Rows are one point carried round by a steady rotation, each followed by how many ticks it has turned.
The counts run from 0 to 1107.
[113 118 153 134 101 116 108 142  75 134 104 136 143 127 167 154 131  92
 168 156 102 138 134 144  96  53 123 133  50 157 168 112 137  70 162 125
 171 124 102 155 114 171 131  61 138  88 133 144 127 129 121 114 157 162
 161  91 127 116 163 168 135 170 138 184 166 170  85 107 127 100 154  97
 141 136 112 124 131 134 119 130 112 139 143]	583
[138 112 110  96 103 134  99 164 104 116 115 176 183 134 165 115 112 116
 158 135 150 132 166 157 145 138 119 141  87 161 138 112 136 106 133 145
 124 183 108 155  86 163 122 135 123 104 119 131 101 153 112 128 144 137
 178  98 131 123 169 143  95 194 157 129 144 157 111  91  95 123 126  98
 124 136 123 124 128 199 132 148 116 173 153]	534
[127 116 143 125 122 159 102 147  88 132 106 155 139 141 165 100 142 123
 153 135 128 108 119 109 142  90 132 130  86 165 180 157 132  73 133 144
 142 138  70 165 120 165 152 110 147  97 142 173 134 119 117 124 109 143
 155 120 125  92 200 144  73 175 145 171 159 144 109  85  89 152 126  77
 138 151 110 160 144 141 129 118 145 180 144]	203
[128 134 116 106 108 119 106 157 113 135 122 149 177 123 150 112 144 115
 151 155 169 129 158 163 155 150 137 159  79 150 179  99 133 103 131 133
 127 165 110 150 128 155 113 131 102  99 101 119 128 145 111 112 143 118
 158 109 140 130 162 164  79 201 151 140 117 184  86 122 123 151 133 106
 142 147 128 105  89 186 126 137 109 207 140]	418
[125  96  94 103 137 169 103 153 133 118 139 178 136 134 160 124 142 158
 147 130 145 120 153  89 142  87 111 122 109 138 155 135 157 114 109 172
 159 152  68 139 140 151 159 129 137 111 151 122 150 150 134  84 147 164
 148 106 132 117 194 137  88 183 128 164 152 153 123 121 104 153 100  99
 158 131 105 163 147 163 143 111 150 180 145]	756
[ 88 123 165 128 108 140 101 128  91  94 137 114 144 113 132 161 125 133
 160 148 118 164 134 139 105  52 122 123 113 144 155 117 137 106 129 105
 147  98  97 160 128 154 133  83 168  74 155 167 145 129 141 124 153 142
 162  92  90 165 163 142 131 189 136 180 175 173  90 142 139 134 143 113
 135 131  92 133 150 105 148  94 130 126 121]	585
[109 109 157 148 116 133 125 134 103 115 161 185 140 111 159 134 124 129
 152 144 121 111  80 117 109  77 117 123  83 135 155 124 130 117 131 111
 141 167  94 149 124 142 144  79 159  67 160 148 153 144 112 138 175 161
 185  98 139 148 178 151  82 179 156 171 169 133  90 106 120 135  89 111
 152 112 110 117 159 145 149 124 130 132 150]	451
[107 137 131 126 101  98 107 137 142 129 137 155 123 109 141 166 144 110
 144 171 130 129 134 152 102  93  98 130  72 139 160  75 142 124 100  97
 140 155 107 136 101 157 129  89 100  78 110  99 148 156 125  99 182 120
 141  80 159 168 123 164 119 169 169 154 128 183  91 113 162 133 100  96
 161 115 119 106 119 148 120 112 109 143 118]	145
[110  97 106 104 140 148 114 157 110 129 177 144 148 131 144 131 137 153
 175 116 170 119 154 118 146  84 121 143 101  88 184 122 173 131 120 163
 149 147  66 121 149 148 146 124 117  97 124 106 155 128 139 120 123 160
 165 109 101 171 170 133  80 184 128 173 127 152 104 130 145 186 141  77
 146 109 126 121 128 172 143 139 156 163 128]	20
[122 103 152 153 127 113 127 137  89 135 155 157 138 128 142 139 115 119
 143 131 160 133 127 126 116  88 149 162  94 139 160 110 126 104 149 135
 142 163 101 132  98 151 153 106 162  98 120 166 109 154 107 120 131 139
 202 100 107 143 173 145  89 163 166 144 165 140 112  61 118 146 156  67
 152 141  97 104 138 179 137 159 122 144 171]	448
[123 117 154 136 110 133 113 143  69 152 123 125 146 138 145 156 140 107
 175 139 109 127 153 145 115  35 136 142  70 135 169 113 152  79 156 136
 176 111 104 146 121 156 139  98 124 104 124 152 143 109 128 114 131 146
 159  86 102 130 148 145 136 170 142 166 166 166 100 105 142 121 161  58
 129 126 136 136 132 148 118 135 128 133 123]	582
[106 121 133 113 117 122  99 137  81 119 132 113 149 137 136 147 114 133
 152 120 164 140 155 152 141  98 120 133  78 139 133  97 144  64 121 117
 153 128 126 139  88 189 154 143 126 124 122 123 117 120 127 111 109 125
 137  99  97 198 171 143 122 188 143 158 167 168  99 102 131 153 134  62
 132 144  79 105 166 150 115 140 153 126 119]	271
[106 145 103 121 123 117 100 158 149 131 118 125 153 105 125 156 166 138
 177 135 188 152 170 151 110  99 141 137 104 127 152 109 150 146 105 142
 125 139 118 115 140 151 126 121  95 108 110  90 157 126 133  84 189 136
 184  99 133 158 134 146 104 192 127 141 134 194 113 107 147 137 100  90
 160 107 133 126 101 176 119 122 126 188 140]	772
[114 112 106 128  87 104 118 156 114 129 164 167 113 106 127 141 135 132
 141 137 167 118 151 134 153 118 112 130  85 107 195 100 165 123 154 144
 109 176  81 106 126 155 148 104  91 103 101  94 130 152 120 115 145 125
 178  95 157 144 175 133 101 181 152 145 121 159  98  92 154 142 137  60
 173 119 127 118 107 158 100 129 126 167 143]	996
[121  85  72 108  97 122  95 156 129  97 133 177 147 132 161 172 108 124
 136 127 118 136 167 141 137  76  97 134  94 161 140  91 144 103 124 138
 146 147  81 133 136 209 131 105 138 117 125 115 120 145 147 123 160 157
 152 121 144 144 139 174 126 152 184 159 138 179  91 160  91 145 107 105
 144 128  97 136 122 162 125 120 135 133 117]	377
[101 148 139 137 134 159  94 129 120 110 121 149 118 111 140 152 143 128
 141 165 133 129 108 114 142  95  78 106 100 142 160 109 139  90 103  95
 136 133 106 162 130 154 137  89 101  89 146 120 162 123 145 106 141 145
 136 105 155 164 140 150 107 185 153 161 125 209  62 155 119 145  91 106
 161 110 137 147 146 137 123  72 144 147  87]	500
[ 85 148 103 120 110 164  65 151 133 103 116 129 136 114 119 118 175 140
 162 127 136 113 134 126 159 100 110 141  97 154 208 130 151 124 130 126
 106 146  80 131 127 144 142  88 125 106 119 158 153  86 153 117 150 103
 156 102 145 123 158 125  99 191 134 189 125 177  99 143 112 157  96  84
 142 139 143 137 132 124 120  95 151 171 105]	1037
[ 94 108 149 150 113 148 142 141 131 107 163 118 142 108 141 128 156 129
 133 146 159 121 127 141 124 109 117 128  92 134 171 117 149 157 107 135
 112 166 100 142 109 129 112 132 111 100 141 180 167 127 101 130 136 123
 185 101  95 171 124 133 104 208 175 111 126 179  95  70 111 137 150  54
 141 130 160 105 117 182 127 111 145 162 127]	1081
[125 112 108 115  90  97  83 156  98 147 146 164 163 136 147 151 116 104
 167 152 155 126 161 126 121 104 131 152  91 103 163  93 159 111 133 155
 148 160  97 132 108 175 146 120 121 101 123  99 125 143 115 113 154 176
 179 123  95 138 166 159  83 169 150 146 149 157 106 106 130 144 134  79
 148 157  90  98 133 177 130 156 144 151 145]	22
[100 139 147 114 110  99 121 158 130 126 150 106 144 110 126 130 154 134
 132 149 150 168 140 148 125 131 157 145 112 152 179 120 145 148 128 135
  87 145 123 136 101 144 121 125 139  87 120 173 158 138  78  98 138  85
 191  66 107 139 175 130 108 232 148 135 143 159 124  74 133 126 153  92
 155 147 132 109 116 155 127 127 108 178 151]	436
[ 80 119 164 125 130 143 124 124 139 105 160 164 137 124 147 122 142 161
 155 143 122 131 122 115  98  82 100  94  84 108 154 133 149 128  95 129
 140 129  84 137 100 137 161  96 144  84 156 125 176 150 102 104 181 125
 139  57 122 166 188 119 124 203 125 170 166 150 119 100 130 129 105  98
 158  96 109 154 152 133 130  96 119 149 149]	987
[ 97 129 150 143 109 121 105 146 110 112 133 133 141 125 141 145 151 116
 106 164 145 135 125 148 113 133 119 148 106 159 164 103 151 139 101 141
  89 155 112 146 125 148 116 133 118  96 135 180 144 109 108 118 134 118
 197 126 108 138 144 173  87 195 190 106 140 185  98  78  88 124 145  66
 150 152 132 105 127 179 115 111 140 155 135]	101
[ 99  99  90 119 100 126  85 164 144 101 160 126 124 135 121 169 140 139
 127 118 165 133 175 134 157  99 115 160 120 129 187 108 168 113 139 141
 106 155  84 126 123 190 126 142 110 141 111 133 133 112 148 131 127 149
 167 126 111 178 144 146 117 170 171 153 109 178  95 112 113 164 123  46
 155 142 107 117 137 146 126 131 169 141  97]	374
[125 109 106 107 106 119  93 154 111 115 187 163 133 127 140 146 105 126
 151 139 172 120 146 118 151 107 113 144 107 103 188 110 150  93 173 126
 130 170  77 124 111 164 146 117 133 108 125 101 109 159 125 133 131 162
 172 123 120 164 176 135  82 176 135 171 135 138  87 104 122 156 117  66
 145 125  91 112 151 164 132 158 153 140 138]	1001
[ 98 121 179 174 130 155 119 133 143 116 159 133 128  99 129 144 143 159
 147 136 159 135 119 136  92  54 120 118  99 132 140 119 148 131 125  98
 148 131  87 147 136 151 114 102 139 109 147 161 161 135 118 130 159 144
 160  85 123 194 172 110 113 177 145 167 167 181 103  92 143 134 107  93
 173  93 130 148 169 133 159  95 118 165 143]	342
[106 135 131 111 132 166 116 134 117 113 138 132 172 123 112 120 144 173
 145 147 175 138 148 152 173 145 119 145 121 147 172 105 153 129 130 137
 113 167 102 145 131 126 113 135 122  94 126 157 154 134 137 127 109 103
 142  90 114 163 157 122  80 205 146 139 123 192  88 132 138 181 135  94
 141 127 173 124 125 170 135 118 123 195 128]	416
[ 93  91  97 123 119 116 146 125 134  74 163 149 111 106 120 159 128 141
 134 154 137 168 150 134 145  82 104 149 134 159 178 100 137 111 136 148
 120 133  52 151 141 159 139 111 150 101 134 152 145 176 136 123 113 149
 182 108 130 160 158 167 132 164 150 163 132 195  77 156 133 175 144 129
 172 153  93 154 106 135 127 102 131 148  96]	597
[128  99 128 118 124 150 132 179 159 122 165 153 136 117 162 131 148 134
 137 148 145 132 143 152 132 104 108 117  95 128 160 131 161 115 111 135
 172 151  73 145 136 157 111 135 120  96 139 108 163 180  96 126 136 161
 129  76 128 146 175 150 111 192 153 160 116 177  92 134 148 167 113 105
 148 113 123 155 105 155 157 112 105 187 135]	975
[104 125  88  96 106  80  96 158 130 127 149 103 137 117 107 153 144 131
 163 141 168 168 184 156 139  92 153 148 109 133 185 101 166  90 135 149
 137 118  99 115 116 169 134 124 110 127 101 116 153 137 129  75 136 120
 168  86 119 161 173 136 122 203 122 166 126 188 117 122 164 161 143  82
 146 136 111 134 110 127 120 140 130 175 125]	40
[128  94 110  96 127 147  79 149 107 121 135 171 136 131 155 123 138 142
 154 114 127 103 134 135 190  83  96 145  77 181 180 124 144  94 160 134
 172 166  99 133 116 151 144 111 139 113 132 157 101 143 133 135 123 125
 140 102 152 124 176 126 102 154 134 185 140 155 104 143  95 183 120 101
 143 133 128 152 164 153 143 136 137 152 129]	178
[100 125 118 134 133 168  90 128  89 118 129 161 173 126 158 128 134 171
 166 114 152 104 126 121 156  82  90 145  68 173 148  98 142 113 128 142
 167 145  85 168 130 166 154 110 139 113 139 143 137 128 144 113 122 118
 107  85 150 150 176 126  84 149 139 181 183 172  97 141 136 196 108 134
 158 134 121 138 168 134 130 135 136 158 139]	293
[110  76  95  91  88 115  90 162 136  80 160 158 153 111 125 166 109 143
 135 140 137 154 171 152 148 106  95 137 124 145 157  89 161 126 126 127
 128 153 110 127 129 184 103 112 138 102 127  99 128 166 133 150 141 121
 145  97 139 183 162 120 118 177 175 168 107 172  82 155 117 150 111 116
 137 107 103 124 138 144 144 108 119 149 116]	262
[122 110 142 123 128 142  94 142 109  90 139 154 136 114 140 140 107 141
 162 123 157 152 139 135 165  89 136 143 125 178 139 117 111  70 165 114
 146 156 103 170 132 166 122 126 162 113 138 162  94 153 131 142 111 141
 171 110 120 180 184 141  98 169 151 164 147 178  72 139  95 172 115 120
 139 131 116 145 175 146 154 144 121 154 110]	68
[118  99 114  89 120 130 121 149 112 109 146 173 148 131 137 129 110 137
 128 184 142 155 164 115 117 108 111 126 139 130 148 110 145  96 118 149
 147 140  78 152 147 154 117 116 151  75 154 110 156 189 118 102 139 146
 169 105 111 121 198 142  96 200 155 153 124 165  90 147 124 134 138 119
 149 115  89 149 112 155 141 111  89 195 147]	865
[113 137 141 121 110 107  86 165 117 143 140 111 123 110 106 140 175 139
 114 150 178 139 141 171 140 128 134 159 117 190 171  93 141 116 122 114
 110 134 115 145 136 177 110 151 123 126 118 170 142 115 111 100 107  78
 180 112 124 135 171 121  83 184 158 134 130 200 100 105 128 151 139  98
 159 161 105 137 131 120 122 122 112 183 131]	192
[107 138 110 148 111 142  92 126 124  77 120 178 152 123 151 163 108 131
 148 141 136 137 155 131 102  75 102 139 106 148 127  84 129  87 135 122
 156 148  89 162 119 198 136 103 139 122 126 131 130 149 145 127 134 164
 137 127 130 158 164 160 121 139 168 178 161 188  69 153 115 143 102 118
 171 143  65 145 148 133 133 107 136 158 123]	493
[114 102  93  92 107 120 101 147 117 122 134 167 154 143 153 145 133 116
 191 127 116 149 175 155 136  77 120 116  57 154 165 110 145  68 133 138
 172 133 118 126  97 193 159 103 131 110 114 100 117 151 115 113 156 119
 142  67 151 150 170 136 148 186 126 178 172 179 117 129 137 132 113 105
 138 121  94 152 131 154 125 134 111 142 134]	157
[ 77 103 140  98 122 122  97 125 134  95 177 110 132 106 112 173 141 151
 135 166 157 152 132 146 146  85 111 121 129 138 175  79 161 125 118  88
 137 144  99 116 107 150 116 117 141  93 132 124 163 151 139 118 138 130
 145  72 111 202 141 125 108 182 159 162 111 178  79 147 148 170 120  88
 137 104 119 114 141 152 148 111 127 146  97]	147
[ 87 105 110 118 120 146  95 126  94 107 129 157 178 129 141 145 118 181
 159 109 153 134 155 140 141  81 117 150  83 178 114  84 126 115 108 161
 146 136 106 178 129 170 145 124 153 110 144 146 136 144 144  84 128 105
 133  92 129 162 164 134  98 151 150 171 182 163 101 134 121 190 125 143
 154 151  92 120 154 142 133 130 127 150 141]	292
[124 110 104  99 122 103  83 175 109 126 140 103 125 122 122 142 141 144
 178 122 177 147 176 148 167  88 130 136 113 138 192 129 170  85 142 157
 134 121  94 118 146 176 145 123 106 134 109 124 128 107 139  89 122 107
 168  90 147 143 181 127 116 191 113 179 140 172 112 120 132 152 131  76
 142 117 123 144 135 125 104 145 148 156 117]	1020
[ 93 152 122 121  89  95  89 125  91 122 102 153 126 130 132 146 121 101
 146 148 139 135 144 145 131 102 115 135  65 147 171  72 146  74 147 105
 129 137 124 131  65 188 150  85 135 102  98 137 111 142 118 100 128  94
 140  86 157 142 175 121 129 166 147 173 167 159 116  89 156 129 131  75
 150 148  88 134 147 131 112 136 117 148 133]	162
[ 98 131 147 127 129 126 105 134 134 114 115 111 115 103 116 157 163 132
 119 141 129 151 122 170 126  80 132 141  92 203 154  98 130 117 107 115
 120 141 123 150  86 156 118 130 123 127 139 191 143 100 108  90 119  82
 191  79 125 145 145 131 138 185 163 140 166 209 115  86 107 123 126  83
 155 148 114 140 156 150 114 106 126 159 118]	77
